In the rows, zero is written as 128.
Turns, then the turns between two rows, first turn first; the first pair answered:
R (before -> after):
[177 152 115 141 122 156 135  91 154] -> [136 116 159 158  80 155 132 107 153]
[174 175 101 148 125 148 117  90 163] -> [131 128 153 175  71 149 114 108 166]
[114 120 130 125 144 138 131 124 134] -> [121 127 126 126 147 141 133 120 136]
[ 98 146 127 107  79  97 131 163 102] -> [110 161 109  90 106  92 134 160  95]
C (before -> after):
[ 94 119 150 118 163 135 132 118  93] -> [112 132 125 111 173 124 132 123  85]
[114 146 124 141 109 144 141 116 123] -> [106 139 129 139 112 141 138 118 122]
[169 155 122 164  91  67 113 179 102] -> [172 156 129 177  77  81 113 170 113]
[124 139 110 133 121 149 143 123 157] -> [112 130 120 138 117 154 143 125 159]
U (before -> after):
[107 148 135 123 160  77 130 183 135] -> [ 92 132 156 133 145  82 129 182 139]
[135  87 136 157  86 135 170 171 127] -> [123 119 158 119 184 169 178 121 131]
[137 132 111 136 110 115 121 166 115] -> [101 123 163 133 136 147 122 137 127]
[116 133 153 120 158 156 128  98 135] -> [162 142  87 127 120 117 127 135 121]
D (before -> after):
[123 145 121 125 122 132 173 127 102] -> [123 147 123 122 125 137 174 122 103]
[143 134  85 137 166  98 144 144  94] -> [139 147  99 133 190 118 144 121 102]
[105 115 141 122 131 116 136 139 121] -> [103 119 143 120 137 117 136 134 122]
[127 132 110 139 138 142 126  97 112] -> [129 131 111 145 129 149 126 100 117]
A (before -> after):
[123 142 136 125 183 141  89 133 138] -> [143 144 131 148 149 156  87 122 157]
[ 92 114 117 127 135 106 129 151 131] -> [ 92 126 125 122 160 121 133 128 140]
[134 127 129 112 110 100 108 152 133] -> [127 130 136  98 140 106 108 141 129]
[163 134 123 107 139 126 124 141 135] -> [166 134 122 106 134 127 121 142 136]
Pairs:
Between the rows of a pair lie 2 to 3 turns.
[134 137 137 135 130 166 135 110 153] -> [149 134  97 133 106 125 132 150 134] | U then A
[ 84 117 173 117 128 164 113  83 160] -> [ 78 126 149  83 179 133 113 100 131] | R then C
[170 130 109 114 159 153 117  86 153] -> [144 109 150 124 144 170 116  82 163] | C then C
[181 176  60 105 177 108 133 121 116] -> [ 71  77 164 128 103  82 125 177  95] | U then A
[117 138 120  95 186 114 117 129 101] -> [ 94 102 140 112 133  95 113 163  94] | C then U then A
[118 141  90 124 156 113 143 136 116] -> [121 127  91 148 107 110 141 151 124] | C then R then A
[202 187  97 137  66 167 132 113 148] -> [198 170  91 142  36 144 130 139 136] | U then U then A
[127 137 164 181 111 166 114 104 141] -> [153 164 136 168 140 169 119  91 140] | U then C
[ 54  89 192 125 134 132 145 132 125] -> [128 112 146 176  49 154 143 122 164] | U then R then U
[ 78  81 166 105 102  97 136 154  99] -> [100 123 187 111 141 170 143  76 147] | A then A
[ 83 105 160 135  89 161 129 131 113] -> [134 152  76  98 148 124 133 143  89] | C then A then U
[111 139 122 105 162 115 129 131  95] -> [127 128 105 126 108  99 125 155  96] | U then C
[157  96 125 171  35 113 113 158 137] -> [112  71 155 154  56  98 116 174 118] | C then C
[114 121 147  95 138 135 129 110 120] -> [136 117 128 119  88 130 127 125 128] | A then A then D
[143 135 159 166  96 169 126  73 170] -> [ 87  88 187 160  76 128 122 122 137] | R then D
[166 150  80 132 152 146 139 109 121] -> [148 130  77 119 152 111 137 145  97] | A then A then A
[142 153 146 126 143 174 132  77 151] -> [161 127 115 152  60 136 126 134 143] | C then U then R
[131 178 111 144  79 149 113 164  85] -> [111 175 152 153  86 185 115 132 105] | C then U then A
[ 60  92 167 113 161 115 120 116 174] -> [ 78  94 112  97 156  65 119 161 144] | U then U then R
[156 139 103 142 103 119 129 133 137] -> [130 137 147 138 135 154 133  98 146] | C then U
[110 101 139 129 127 115 140 162 107] -> [137 124 103 120 146 108 140 159 102] | A then U
[ 90  89 179 130 108  99 129 166  99] -> [125 115 121 110 135  70 131 180  83] | A then C then U
[116 123 155 156  66 152 115 105 159] -> [169 159  81 139  82 124 118 119 147] | U then C then U
[154 119 117 162  71 127 121 137 143] -> [124  98 138 155  75 114 122 152 131] | U then A then A
[143 109  81 133  85  75 124 184 106] -> [ 64  98 169  97 180 111 131 138 103] | U then C
[118 112 135 137  77 109 127 171 130] -> [ 88 107 156 110 129 104 130 166 113] | A then C then U
[134  85 116 136  99  69 144 173 117] -> [162 101  95 142  87  77 145 164 130] | C then C
[124 121 174 151  96 150 142 129 145] -> [168 144 114 149  89 128 143 139 140] | U then C then U
[140 105 112 161  65 123 120 145 135] -> [107 131 154 115 180 159 129  89 139] | C then U
[199 162  64 150  86 131 139 136 155] -> [ 59  88 207 127 129 146 138 132 134] | U then R
[ 86 114 188 114 203 179 133  62 148] -> [208 170  68 141 145 166 132  71 167] | A then U
[ 91 100 166 126  96 161 122  91 126] -> [128 137  85  81 161 111 127 116  87] | C then U
